In the rows, zero is written as 128.
A state moves one step at a time under one of 8 hidden systems, and each row is a state written as 18 numbers. Each run below is a few steps of one system.
path 1, z390:
[[154 177 124 153 162 141 112 184  57  92 108 108 132 120 143 100 119 221]
 [128  60 154 152  88 116 136 112 220  92 125 190 130 140 163 133 149 108]
 [105 182 126 106 133 169 130 110  55 139 112 116 162 147  68 168 118  69]
 [128 147 126 127 110 109  92 116 139 136 209 112 118  80 156  68 142 207]
 [148  74 132 105 180 110 175 142 182 152  76 175 126 126  90 182 123 126]
 [109 175  94 147 109 115 127 132 103 106 149  65 134 204 118 106  89  86]
 [130 114 112 153 140 148  73 104 120 150 132 151  71  38 184 125 133 152]
 [129 102 167  92  97 150 187 193 155 126  71 121 152 165 113 150 150 158]
 [119 119 141 146 132  92 115  78 102 135 171 101 150 163 140  93 127  29]
 [174 173 107 109 162 149  92 134  80 100 121 151 112  54 131 134 138 184]
 [114 117 162 155  93 102 172 160 218 127 126 167 150 173 127 131 157 167]]
path 2, z207, 11 rows:
[[139 126 144 151 163 163 135 110 147 129 107 185 125  93  70 134 115 151]
 [105 103 127 101 123 134 154  98 120 175 147  87 130 147  75 147 101 117]
 [141 133 115  91 137  83 120 140 147 163 157  97 113  83 150 117 147 150]
 [161 121 129 143 132 110 151 171 139 110  69  96 106 151 157 136 136 131]
 [101 118 104 149 138 136 103 130 127 135 125 162 105 150 175 134 124  74]
 [139 134 148 135 130 165 113 134  85 115 143 143 146 105 137  70 101 133]
 [106 121 164 103  89 152 133 132 118 115 122 136 171 136 121 162 158 144]
 [137 150 141 143 141  77 139 100 151 132 164 141 163 142 102 126 145 107]
 [147 154  85 121 118 129 116 103 131  86 146  94 105 125  98 135 107 159]
 [120 132 121 134 151 139 135 143 164 160  96 152  93 101 106 155 147 160]
 [123  79 131 135 161 113 151 120 122 161 118  91 111 151 117 117  98  95]]
path 3, z945, 11 rows:
[[122 142 125 150 173 117 121 131 136 171 134 146 121 106 120  99 115  93]
 [146 131 124 113 109 161 135 124  87 126 107  96 101 149 135 147 135 147]
 [125 115 142 128 124 110 115 150 173 132 131 146 132  79 160 104 142 129]
 [125  94 133 119 160 130 139 121  90 130 126 135 132 183 129 132 127  99]
 [152 170 108 117  92 121 110 121 132 101 156 131 132 112 151 126 129 140]
 [116 108 162 161 155 122 143 137 136 131 118 153 156 131 104 122 122 162]
 [109 134  93 100 113 123 122 114 141 113 128 105 126 143 107 162 121  87]
 [147 173 134 157 136 127 129 121 115 166 151 125 121 103 124  88 113 144]
 [128  95 143 115 128 142 140 134 131 117  85 111 113 126 111 165 153 160]
 [111 130 112 119 131 110 116 149 162 147 136 132 117 118 153 103 129  67]
 [157 127 129 138 146 149 127 104  60 137 141 129 107 154 145 118 124 153]]
path 4, z945 (11 x 18):
[[129 172 114 122 130 156 129 107  95 105 117 127 116 191  83 156 159 108]
 [100 162 112 144 101 142 104 149 166 136 156 125 113  82 128  94 117 181]
 [118  71 131 107 175 135 157 130 126 175  99 143 120 136  98 164 108 135]
 [138 167 104  97  91 100 125 135 131 157 138  91 115 136 171 139 150  82]
 [149 107 153 179 170 110 121 129  97 131 131 120 120 116 154  91 133 184]
 [142 100 114  97 123 131 129 153 150  65  80 142 142 133 136 170 125  94]
 [111 159 138 176 111 131 113 105 121 148 169 157 146 139 147  88 109  85]
 [137 119 135 105 124 157 121 102  80  92 136 108 145 117  90 151 120 188]
 [132 138 137 109 107 109 153 150 219 135 127 141 144 106  94 113 129 104]
 [100 132 115 148 174 130 122  88  89 167 147 112  88 179  99 138 154 118]
 [153 167  90  89 109 138 120 176 136 120 121 101 102  89 146 120 116 175]]
path 5, z407:
[[ 87 124 118 113 145 122 127 163 118 124 118 148 158 164 131 161 128 111]
 [149 141 130 148 102 144 128 132 102 124 150 138 139 122 162  91  79 141]
 [154 126 146  98 123 116 128 108 128 103 119 129 162  85 110 164 143 128]
 [ 83 148 143 162 120 122 138 142 158 152 143 128 148 140  91 116 123 145]
 [168 128 115 159 145 124 124  72 120 105 146 124  98 136 116 110 115 115]
 [131 144 119  87 138 144 123 151 147 136 106 113  92 100 105 130 176 144]
 [ 94  82 136 151 152  97 136 130 138 179 134 123 118 157 155 126 125 112]
 [151 143  93 114 125 155 119 135  95  83 116 141 108 175 150 143 121 120]
 [139 140 145  93 110 124 126 161 121 165 130 116 145  68 166 109 124 133]
 [ 92  86 142 143 136  98 127 117 136 100 128 140 184 146 118 174 119 122]
 [152 195 125 158  93 169 138 132 131 113 141 151 128 142 112  88  98 138]]
path 6, z390, 11 rows:
[[147 136 137  98 144 131 124 141  93  99  99 115 138 121 117 167 172 165]
 [118 139 154 160 115 100 136 144 169 123 153 156 170 141 138  85 124 110]
 [145 127 113 127 153 142 116  66  94 111 129 132 124 118  83 171 119 127]
 [ 93 173 105 111 107 123 114 179 172 130 156 130 130 118 124 103 135 163]
 [136  77 141 157 146 128 157  83 136 178 122 137 103 139 112 143  98 124]
 [110 140  81  72 134 129 109 169 108  96 122  77 118 146 130 131 128 114]
 [163 136 150 176 116 129 138 123 140 179 126 155 100 100 186  90 120 123]
 [122  83 146 100 141 129 133 133  95  89  84 104 140 159 119 187 168 143]
 [126 170 140 135 103 119 115 149 139 121 162 145 174 113 149  61 108  71]
 [173 129 140 139 145 138 124  57 103 124 124 140 105 100  99 176 157 177]
 [ 66 145 121 109 132 104 130 204 183 112 144 138 175 152 103 113 141 143]]
path 7, z150, 11 rows:
[[126 110 156 142 145  70 122 151 154  85 137 146 200 130 154  90 117  53]
 [134 133 135 167 103 197 115  87 102  40 120 114 118 150  76 107 112 143]
 [118 149 178 126 120 150 139 141 146 160 128 211 170 100 113 150 178 182]
 [135  91 142 140 177  90 176  83 116 192 149 100 139 153  70 134  75 126]
 [118 148  45  68 146 145  88 102 165 115 162 139  56 100  94 145 144 132]
 [175 172 120 166 114 115 162 178 157 193  97 146  83 142 200 114 124 141]
 [ 67  36 129 124 161 103 102 154  99 136  96  54 122 120 167 143 123 103]
 [137 191  94  95  82 151  82 122  93  75 168 155 162 120 163 102 103  53]
 [176 148 192 166  77 139 158 132 103  90  86  83 134 152 139 134 186 206]
 [ 75  70 171 106 182  74 137 160 163 116 142 167 226 122  86 133 141 113]
 [161 155 101 163 112 172 134  33 133  98 169 136 101 145  46  98  59 100]]
path 8, z186 (11 x 18):
[[ 88  90 133 157 125 117 105 120 153 124 140 109 123 100 138 114 119 135]
 [146 130 130 104 131 162 129 155 135 123  97 122  96 118 124 100 150 111]
 [118 139 145 150 124 111 129 125 137 142 158 132 122 160 142 102 169 154]
 [136 115 108 103 173 139 115 119 101  96 143 139 124 136 103 118 125 135]
 [161 154 116 106 114 114 151 120 135 152 146 152 132 151 143 134 119 106]
 [127 146 129 162 135 119 112 100  98 124 133 123 145 107 119 161 118 155]
 [116 109 125  98 121 125 146 160 145 125 106 130 157 132 122 153  98 105]
 [129 121 138 162 109 124 118 102 140 153 128 103 109  94 146 117 120 112]
 [114 145 135 123 131 148 125 165 136 108  96 113 124 120 110 128 157 148]
 [117  87 142 134 139 108 137 130 153 141 152 137 125 151 144  93 136 130]
 [148 146 106 115 144 154 108 106 104 109 132 119  88 127 117 117 145 115]]
path 9, z991, 11 rows:
[[ 94 126 113 114 145  67 153 117 157 160 120  73 158 141  69 176 103  51]
 [155 185  81 162 150 158 120 120 136 147 164 128  59 117 101  52  85 160]
 [122  89 148 149 154 148 108 153 135 115  52 158 112  59 145 184 158 181]
 [ 57 104 158 146 119 146 148 152 104 167 114 119 151 223 134 124 133  58]
 [191 126  79  90 137 123  97 107 101  98 171 114  71 120 193  65 120 102]
 [152 166 164  93 115 108 144 198 139 108  98 144 186  89 134 154 184 200]
 [ 75  88 152 189  86  80 149  85 179 127 163 113 170 199 118 149 106 102]
 [163 183  47  91 156 156  88  85  87  77 167 137 104 105  89 117  73  93]
 [160 151 196 131 111 165 153 127 128 191 108 168 134  50 111 138 172 215]
 [ 52  37 148 159 153  79 144 109 146 160  97  51 134 170  99 181 121  74]
 [152 185  44  92 162 176 114 162 118 128 155 143  55 158 123  38  78  82]]
path 10, z562 (11 x 18):
[[111  71 168 128 126 142 139 153 140  99  93 156 155 134 134 144 144 143]
 [138 117 120 122 145 142 131  82 113 170 165 176 104 153 135 114 118  90]
 [136 177 119  99 146 116 144 144 113 138 146  99 125 150  85 127 155 184]
 [123  98 132 162 140  74 127 150 167 132 106 144 142 110 175 166 130 150]
 [114 117 107 132 140 123 121 110  96 134 140  99 126 163 131 110  83  52]
 [138 193 119 109  77 162 141 158 142 138 129 104 121 102 107 108 112 171]
 [123  87 162 146 130 111  99 110 122 108  98 123 139  69 159 168 167 131]
 [122  96  96  91 138 156 120 124 138  86 150 163 115 181 124  98 110  64]
 [184 197 139 149 120 144 153 101 130 156 149 131 106 108  84  97 132 179]
 [ 94  90 171 143 158  99 129 160 121 111  81 123 170 140 134 180 188 157]
 [105  86  91 128 139 127 126 117 146 164 171 179 110 167 170 105  69  79]]
path 11, z150 (11 x 18):
[[164 176 132 132  89 124 147 112 148 155 129 143 103 149 147 137 167 114]
 [108  94 132 153 182  85 120 159 116 132 118  94 126 129 140 122 136 167]
 [125 110 105  89 104 148 118 127 147 108 149 151 139 115 136 107  80  73]
 [157 169 141 167 106 150 126 103  98 116  97 116 100 141 133 156 167 140]
 [ 84 110 150 115 149  95 131 177 135 150 150 138 183 125 136 123 139 169]
 [165 105 124 121 120 126 141  72 133 108 141 107 128 117  93 116  78  72]
 [119 184 105 129 132 160 107 142 135 106 112 150  91 142 105 150 185 165]
 [124 103 165 158 129  91 158 153 151 198 140 139 150 123 166 100 109 149]
 [126  84  98  91 167 140 108  96  97 100 116  90 107 112  94 147  99  82]
 [133 214 101 118  79 151 115 142 138 129 156 171 116 154 156 122 163 131]
 [151  76 179 173 145  80 156 142 118 148  95  81 140 117 162 125 136 179]]
path 12, z207, 11 rows:
[[123 185  91  93 142 105 119 141 112  97 114  64 143 112  76 159 127 101]
 [103 142 127 188 103 121 118 135 214 143 121 117  83  95 131 104 140 152]
 [149  82 129 107 176 152 126 108 109 101  87 101  79 141  99 115 151  79]
 [ 82 128 111  92 112 152 125 176 150 175 170 155 107 158 155  78 128 138]
 [191  77 175 136 144 114 142 107  81 114 123 129 131 136 173 113 159 163]
 [108 149  95  82 127 118 135 172 118 116 131 174 178 179 142 175 111 107]
 [163 158 151 208 113 111 125  73 120 142 156 148 145  92 146 116  93 148]
 [108 146 111  93 139 150 111 134  94  84  91  98 155 102  70 189 119 128]
 [ 94 146 149 171 106 105 145 128 216 187 143 135 127 100 103 107 129 116]
 [162 103 118 104 150 127 117  85  93  88 120  40  83 128 100 115 148 103]
 [ 85 147  97  93 124 143 121 207 188 154 132 164  96 138 150 109 159 157]]
path 13, z186, 11 rows:
[[132 144 110 110  93 119 115  77 177 144 195 132  81 148 134  87 171  85]
 [166 193 133 139 191 135 127 132  83 129 122 159 132 108  82 123 155 185]
 [119  80 114  97 131  89 168 115 145 130 153 142 155 210 116 182 108 134]
 [137 143  83 135 155 125  91  94  98 157 132 134 102  68 154 149  83  76]
 [137 177 141 132  72 143 163 179 128 144  85 100 149 127 132 156 106 180]
 [ 81  36 161 139 132  91 103 122 135 107 138 112 161 107 163 137 143 133]
 [153 142 116 120 130 167 127 149 129 107  94  99  89 126 122  69 113  45]
 [130 185 147 155  85 128 127 129 175 128 164 147 118 125 127  99 182 198]
 [125  63 157 109 204 133 130 114  93  98 124 162 150 152  89 135 158 145]
 [138 157  78 102 123 118 142 101 141 161 159 127  97 179 121 123 100  40]
 [150 199 112 150 128 124 115 114 113 157 145 137 125  61 119 153 117 213]]
path 14, z562:
[[151  84 124 112 128 158 121 117 121 158 114 145  71  91 177 145 137 168]
 [149 125 123  79 163  92 126 125 133 120 136 108 111 146 125 112 191  70]
 [172 157 117 140 146 112 141 174 146 106 133 163 143 122 145  75  94 164]
 [147 127 185 161 106  97 151  94  95 139 120 100 180 138 136 151 137 108]
 [ 75 143 103  97 120 158 110 160 119 123 148 171 163 145 123 143 100 119]
 [142 129 115 147 101 124 115  55 127 142 169 106  94 105 126 148 121 169]
 [101 130 109 106 157 119 123 151 158  88  86 106 123 138  76 167 157 111]
 [133 112 120 191 135 142 117 131 156 142 125 156  77 125 170  86 100 136]
 [134 118 169 102 137 127 158 122 101 156 117  62 135 133  80 104 151  98]
 [141 132 121 101 128 147 132 193 138 142 106 188 129 110 179 128 123 162]
 [151 110 146 127 134  78 114  67  92 138 173  99 140 129 160 121 152  91]]
path 15, z991 (11 x 18):
[[111 105 181 112 116 132 153 132  75 153  89  99 211  94 108 192  99 121]
 [141 127 116 121  83 143 167  84 154 158 145  63  75 181  92  96 107  76]
 [174 165  99 133 172 120  94 154 152 105 100 127  91  24 129  95 125 123]
 [ 82 110 193 182 140 146 142 166 138 123  88 140 147 164  99 126 185 188]
 [ 89  61  96 117 145 123 100  97 138 109 158 153 109 176 158 126 114  41]
 [194 195 108  74 164 131 116 151  56 135 156 160 128 116 155  98 148 153]
 [107  89 174 124  79  84 151 134 176 159 135 110 160 111 153 179 169 207]
 [104 127  82 135 133  96 144 123 139 106 136  96 159 187  96 152  39  56]
 [193 216  96 138 105 187 106  97 111 123 148 157  69  85 128  89 118 160]
 [101  81 208 155 121 132 128 134 128 139  70 110 171  49 119 179 165 164]
 [ 82  91 126 124 134 138 161 120 139 135 134  87 119 233  77  98 108  39]]
path 16, z407, 11 rows:
[[158  84 122 134 112 132  97 160 145  69  96 140 114  80 215 100 107 100]
 [104 112 166  75 107 167 143 159 129 127  97 170 192 118 115 142 130  59]
 [ 96 142 161 147 101 137 112 100  90 120 208 157 187 160 129  80 122 145]
 [209 135 152 110 140 114 156 101 129  82 145 136 150 114  86 108 139 191]
 [114 143 111 100 133  97 158 116 198 184 152 112 114 115  53 149 126 151]
 [115 140  75 190 198 109 103  98 121 146 140 138  68 151 117 137 111 136]
 [155 122 107 121 130 174 120 143 105 134  66  91  43 100 153 141 135 148]
 [ 90  99 147 124 108 104 125 152 132 180  90 107 130 127 194 175 166  74]
 [107 135 127 150 113 132 118 167  88  71 117 125 171 191 170 112 108  86]
 [179 129 148  88  76 147 123 138 131  79 147 141 169  72 157  76 107 118]
 [102 112 167  96 145 108 136 120 159 129 155 170 208 103  65 143 143 124]]

Which system made each of these runs?
path 17:
[[143 164 148 148 149 124 146 161 135 161  92 119 125 117 116 106 135 106]
 [ 90  90 124 139 110 128 105 117 122 110 132  85 113 147 148 125 131 112]]
 => z207
path 18 (2 x 18):
[[107  72 180 110 104 100 163 144 135 149 157 133 187 160 145 131 135 186]
 [159 103 106 124 168  95 124  61 134  82 138 134 146 109  76 162  93  79]]
 => z150
path 19:
[[156 146  94 155 211 122  93  91 146 101 121 161  94  57  75 117 117  98]
 [143 116 154 165 113 150 160 153 129  81  92  92  99 215 119  93 160 161]]
 => z562
path 20 (2 x 18):
[[ 88  39 180 102 123 131 150 128 158 180 136 124 144 101 113 123 133 159]
 [137 160 110 157 131 125 150  96 121 126 150 189 130 233 116 166 139 124]]
 => z407
path 21:
[[168 123 130 142 131 143 137 112 125 133  89 137  87 110 142 164 146 158]
 [ 89 118 144 124 125 124 114 179 143 133 106 127 148 118 160 116 149  92]]
 => z945
path 22, 2 rows:
[[107  83 132 104 181 102 137 129 149 136 140 138 114 169 104 125 181 124]
 [161 137 103 139 171 105 160 156 139 172 130 150 104 150 139 108  88 146]]
 => z562
path 23 (2 x 18):
[[ 87 171 150 163 133  49  95 155 131 145 179 109 182 113 169 102 174 141]
 [154  75 105 148 181 119 148 119 109  69 106  94 123 162  89 131  56 155]]
 => z945
path 24:
[[ 89 172  98 166 144 118 101 128 143 133 122 129 107 134 113 151 145 109]
 [113 108 136 145 137 169 109 131  96 132 144 152 129 111 143  92  90 159]]
 => z991
path 25 (2 x 18):
[[190 144 117 121 119 141 182 132 182 128  88 156  98 124  89 170 118 194]
 [105 106  97 151 186  99 140  95 108 207 116 109  87 161 112 189 110 105]]
 => z207
path 26:
[[165 141 103 104 142  73 124 148 159  77 108  78 108 116 130 142 174 142]
 [ 84 161 142 164 108 126 130 168 180 120 147 172 176 136 112  99 116 145]]
 => z991
path 27:
[[144 118 120 104 101 153 132 112 112 145 123 139 110 146 163 140 118  76]
 [158 158 142 119 121 109 124 140  99 137 128  85 135 101 154 108 145 127]]
 => z991
path 28 (2 x 18):
[[ 64  89 144 149 128 134 138 122 122 211 121 102 136 112 114 162  86 138]
 [146  92 110  71 115 120 133 137 126 112 126  43 116 105 126 100  91 112]]
 => z390
path 29, 2 rows:
[[121 168 139 177 118 123 136 144  89 144 113 150 169 159 155 167 109 145]
 [ 97 103 134 150 104 105 112 116 136 101 127  77 164  88 120 151  88 138]]
 => z945
path 30 (2 x 18):
[[169 186 136  62 147 153 128 197  76  72 115 158 170 135 124 101 172 152]
 [157 100 170 169  96  75 124  81 156 111 180 192 178 121 190 132 144 158]]
 => z562
